In the data rows, 128 means zero.
Here is the table:
[167 134 114  92 220 124 161 146]
[114  99 117 169  66 126 118 114]
[121 171  68  80 194  63  98 155]
[116  92 129 163  82 124 121 123]
[152 201 123 175 136 120 163 160]
[152 193 118 159 133 116 166 162]
[173 179 129 161 150 148 209 141]
[167 164 119 128 190 157 212 142]
[159 202 131 171 133 112 180 172]
[166 169 134 148 163 148 218 145]
[111  38 187 109  50 181 109  87]
[167 191 138 182 127 148 203 161]
[165 194 124 185 131 130 184 158]
[171 189 134 185 121 131 188 166]
[144 198  81 111 174  85 120 155]
[ 99  62 175 110  58 156  68  88]
[168 193 135 178 127 137 208 148]
[128 175  57  73 198  81  91 152]
[149 198 126 184 117 135 181 160]
[164 189 143 167 134 146 199 144]
[156 197 120 159 135 125 157 159]
[ 54  67 154 136  92 102  51  94]
[ 44  57 156 130  90 111  34  89]
[179 182 133 161 154 150 209 152]
[ 87  53 179 111  68 155  64  87]
[ 52  57 148 143  82 112  34  90]
[126 149  25  28 230  41  54 154]
[137 190  93 133 153  98 143 155]
[138 160  34  35 224  53  53 163]
[145 108 120 171  61 150 141 135]
[170 125 106  86 209 124 170 146]
[158 141 116 106 208 157 193 135]
[151 118 107 192  49 139 157 145]
[131  40 190 135  43 209 136  75]
[157 197 132 176 127 131 203 162]
[131 178  40  45 217  54  77 151]
[ 70  52 178 104  70 138  43  95]
[117 172  51  61 208  63  95 158]
[ 58  63 157 131  81 107  37  89]
[128 178  43  62 210  60  87 153]
[166 131 105  87 214 131 148 160]
[117  50 186 127  61 188 108  89]
[130 106 124 185  68 135 130 121]
[ 52  63 160 116 102 111  30  83]
[174 181 134 176 143 148 216 146]
[ 60  56 169 118  86 134  35  95]
[ 81  46 167 111  77 136  59  85]
[124  53 192 140  46 197 122  71]
[128 165  37  38 225  49  76 147]
[132 103 120 183  58 132 150 130]
[173 162 112 125 199 149 205 142]
[100  63 200 100  58 169  95  83]
[172 194 133 182 126 142 214 166]
[ 70  76 140 162  81 114  62 103]
[177 138 107  93 209 130 174 142]
[ 89  60 180 102  75 155  75  79]
[159 165 122 119 195 155 205 148]
[ 66  59 164 107  86 125  43  88]
[113  90 139 159  73 123  95 112]
[142 203  87 116 174  94 128 167]
[ 52  67 151 124  95 109  36 101]
[ 95  53 182 115  43 158  92  80]
[127  41 192 125  52 205 125  78]
[ 68  52 174 112  72 129  38  89]
[164 158 116 145 176 150 209 136]
[142 192  76 110 167  90 123 161]
[123  44 181 117  40 207 130  89]
[ 79  90 135 152  83 113  80 102]
[ 91  92 137 150  78 128  95 113]
[167 147 106  89 222 142 183 138]
[167 145 118 113 203 143 189 129]
[136 180  76  64 182  79 117 155]
[135 198 110 146 141 106 152 167]
[141 192 103 146 157  98 148 156]
[114  48 194 119  47 179 111  84]
[175 158 112  89 213 138 186 139]
[179 172 130 156 153 144 214 146]
[ 59  74 149 136  89 105  52  98]
Each row is a point on one of a few hidden curves, and its group is its curve. There are 2 groups.
Some rows of the table again, each followed by its group:
[142 203  87 116 174  94 128 167] o
[113  90 139 159  73 123  95 112] v
[165 194 124 185 131 130 184 158] o
[158 141 116 106 208 157 193 135] o
[123  44 181 117  40 207 130  89] v
[ 87  53 179 111  68 155  64  87] v
[ 52  57 148 143  82 112  34  90] v
[126 149  25  28 230  41  54 154] o
[ 58  63 157 131  81 107  37  89] v
[173 162 112 125 199 149 205 142] o
[167 145 118 113 203 143 189 129] o
[ 44  57 156 130  90 111  34  89] v
[149 198 126 184 117 135 181 160] o
[128 175  57  73 198  81  91 152] o
[ 99  62 175 110  58 156  68  88] v
[ 91  92 137 150  78 128  95 113] v
[156 197 120 159 135 125 157 159] o
[111  38 187 109  50 181 109  87] v
[159 165 122 119 195 155 205 148] o
[138 160  34  35 224  53  53 163] o
[142 192  76 110 167  90 123 161] o
[ 59  74 149 136  89 105  52  98] v
[177 138 107  93 209 130 174 142] o
[137 190  93 133 153  98 143 155] o
[175 158 112  89 213 138 186 139] o
[159 202 131 171 133 112 180 172] o
[116  92 129 163  82 124 121 123] v
[173 179 129 161 150 148 209 141] o
[131  40 190 135  43 209 136  75] v
[114  99 117 169  66 126 118 114] v
[121 171  68  80 194  63  98 155] o
[ 89  60 180 102  75 155  75  79] v
[136 180  76  64 182  79 117 155] o
[124  53 192 140  46 197 122  71] v
[ 60  56 169 118  86 134  35  95] v
[151 118 107 192  49 139 157 145] v
[172 194 133 182 126 142 214 166] o
[ 66  59 164 107  86 125  43  88] v
[171 189 134 185 121 131 188 166] o
[135 198 110 146 141 106 152 167] o
[ 95  53 182 115  43 158  92  80] v
[152 193 118 159 133 116 166 162] o
[167 147 106  89 222 142 183 138] o
[167 191 138 182 127 148 203 161] o
[127  41 192 125  52 205 125  78] v
[144 198  81 111 174  85 120 155] o
[128 165  37  38 225  49  76 147] o
[141 192 103 146 157  98 148 156] o
[164 189 143 167 134 146 199 144] o
[166 169 134 148 163 148 218 145] o
[166 131 105  87 214 131 148 160] o
[ 81  46 167 111  77 136  59  85] v
[167 134 114  92 220 124 161 146] o
[128 178  43  62 210  60  87 153] o
[170 125 106  86 209 124 170 146] o
[130 106 124 185  68 135 130 121] v
[152 201 123 175 136 120 163 160] o
[ 70  76 140 162  81 114  62 103] v
[114  48 194 119  47 179 111  84] v
